Rotation paths and how fast each direction turns (degrees per step):
Each turn is a multiple of 5 degrees from 10 to 175, or 0.
Each row of a path follows its step; steps can be skipped.
Rotation 1:
step 1: [  8 -10 -11   0  -3   4 -16  17  -1  -5  16 -21  -9   7  -4   7  -3  -8
  10  -9  -5  -7   1   2  -4  -3 -11  11  11 -11   4  -4  -4  -1   1  -1
   4]
step 2: [-10 -11   1   6  11  -2  -3  16  12  17 -14  -1  -9   7  -4  -3  -5   7
 -14   0 -10  14   4 -10  15  -4  -2  -7   6   1   0  -6  -7   3  -1   5
  10]
step 3: [-10   3  -3  15   0  12  10 -11  -5  -8  -9 -16   9  16  -9 -14   4   0
  -3   7   7 -15  -5   1  10  -9   1  -6   2  -4   8   0  -5   3  -3 -11
  -1]
step 5: [  2 -14  -2   3   0 -10  -6   2  -1  -2   2   9  -3 -15 -15  -5  -2   7
  -8  -2  10   5   0  -4   0  12 -16 -21   3  -3  10   0  -9  -9   7 -13
 -13]
step 6: [ -1  13  -6  12   1  12   8   2  -2   6  11  12 -14   2 -16 -12   7   4
   8   2   1   5  -5   6   0  -8 -12  -1   0   4  12  13  17   5  -7  11
   0]
step 7: [-11   1  -5   6  -7   1 -13  11  -1 -12   4  -6 -19   6  20   3   1 -12
  -4   5  -4  -9  -6   3 -13   2  -1   0   9  -1  12   3 -10   6  11  12
  -6]
step 9: [ -7   9 -10  -2  -3   6   5  -6 -13   0 -10   2  17   1  12 -17   8   8
   1   4  12  -5  -9   2   1  -4  -1  -2   2  18   3   5 -10  -1 -19  -2
 -12]
step 10: [ 12   2   3   4  -2  -2   7   6  -7 -12  11   1   3 -24  12   9  -4   5
  -1   7  -1 -15  17  11  -5  -3  -1   7   6   4   0 -13  11   8  -3   3
 -11]
step 11: [  4  10  -9   3   2  -7 -15  14   7   7  13   4   3  -6  -1   0 -13 -10
  -6  -7   7   9   3 -11  -5   7 -16  -4   0   0 -11  -1  -3 -18 -10  -6
 -11]
step 13: [-19  12 -12   4  -1  12   1  -3   6   2  -3 -16  -1  -9  20  -1 -10 -15
  -5   3  -6  -6   7  -2   2 -15   6  -2   2  -9  -1  -7  -6   3  12   6
   3]
step 14: [  3  -5  11   2  -8  10  13   5   1  -9  -2   4   9   4   0   8 -10  -7
  -7   1   0  11   0  10   8   5   4  -1  10  -3  -9 -10 -16 -17  -8 -19
  10]
Speeds:
[-5  7  4  2 -3  1  6  5 -3 -1 -3 -3 -2 -4 -4 -1  2 -2  2  0  0 -3 -1 -2
  1 -1  6  1 -1 -1  1 -2  2  1  0  3 -5]
110
[-3 -2  3  1 -1 -1  8 -1 -3  2  0 -2 -1  3  6  2  5  0 -2 -2 -2  1 -3 -4
  1 -5 -5  3  0  2 -3 -4 -4  1  3 -4  1]
65
[-3 -2 -1 -1 -1  5  3 -1  1  1  4  2  0 -1 -4 -6 -4 -2 -2  2 -3  3 -4  1
  2  1  2 -3  3 -5 -1 -2  2  2  7 -6  1]
35
Rotation 2:
step 0: [ -8  -4  -1   6  15  -5  -8   7   4  17  19  14   5  -9   9 -12  -5  10
   2  13   5  -1   7   3   4 -20  -5   6 -22  -4   3   6  -1   0   3  -6
  -2]
step 1: [  1   2   2   0 -19   0 -13   6   1  -2  -6  -8  -3   6  -4   7   4  18
   8   4  -1  17  22   6   6   1  15  11  -3  -9  16   6   6  -4 -16   0
  10]
step 3: [ -2  -4   4  10  -2  -8   9  14   0  -6   6  12 -16   7   7  11  -9  -5
  -6  -2   8  -9  12 -11  10 -16   2 -17  -3  -2  18   1   9 -12  13  -8
   3]
step 4: [ -1   5   3  -2  -4  -4   2  -3   1 -11   6 -17  14  19  -5  -1  -9   6
   6 -19   3   2   5  -9  23  -6 -17   6  -7  -4  -7   2   2   5 -10   9
  17]
step 5: [  0  -7   5  -7   5  28  -8   4 -12   2   8   4  12   6  -5   9  -8  13
   6  17  -6 -15  -4 -14  -3  -3   6  -2  -1   7  -7   5  -2  -8  16   7
   8]
step 6: [ -5  -2   0  -7   2   4   5   5 -11   2  -1  -7  -5   4  -2  12  14 -14
  -5   4  -1  -8  -3 -12   9  23  -5 -10   1 -12  24   3  16  -5 -14  -1
   6]
step 7: [  3 -15   5  -1 -11  -8   6   2  -1   5  15   8  -1  -2   9 -11   2 -11
  -2   1   3 -21  -3  -4  10   3 -10   8   5   7 -24  -5  -5  -3 -18  17
   4]
step 8: [-14   3  17  -5   3  -6  -2   0  14  12 -13  11  19  -4  -8   7  -7   6
   2   4  -3 -11  13  -9   3   0  15 -16  13  -5  -5   3  12  -6  -2   9
  -9]
step 10: [ 11  -9   8  -1  -1   6  10   2   8  -3   0  24 -10  -8  13  -3  -9   8
   7 -11 -16 -13  -3 -11  -9  18   8   8   6   9   5 -10  -9  -1   2 -10
   1]
step 11: [  1  19   3   0  16 -19   0   9   6  19 -19   6   2   1  -3  -5  13  10
  -2 -15   6  -9  -9   4  10   3 -13   6   2  -1   6   1  10  -7   3  -5
   0]
step 12: [ -7 -14 -13  -1   6  -8  -8 -10 -15   5   1   3   4  -5  18   1   1  16
  20   5  -6  -4  11  13   6 -13  -3  19   1  -7  -4 -11  -3   6   3   5
  -5]
Speeds:
[ 0  0 -2  3  6 -4  0 -3  0  3 -1 -4 -2  0  0 -1  1  3 -3  1  5 -4 -1 -5
 -6 -1  4 -2 -5 -3  1  1  6 -3  2  0 -1]
130
[-5 -3 -2 -1 -5  1 -3  0  1  3  0  3 -4 -2 -4 -2  2 -4 -1  1  4  2  6  1
 -1 -1  3  0  1 -1 -2  0  2 -2 -6  5 -6]
60
[-4  6  3  1 -1  1  2  4  2  3 -3  4 -3  6  2  0 -4  0  3  6  3  1  3  0
 -2  6  1 -3  1 -4  0  1 -2 -2  4 -3  0]
145
[ 1  0 -1  1  1 -2 -3  2 -1  4  8  3  5  5  0 -2 -3 -1  2  0 -3  2 -2 -6
 -4  0  2 -1  1  6  0 -6 -1 -1 -1 -2 -5]
140
[ 0 -6  2  1  3  8  3 -1  6  5  3  2  0 -5  3  2  0 -1  4 -1  3 -1  0  0
 -2 -5  2 -3  1 -1  1 -1 -6 -3  2  0  2]
145
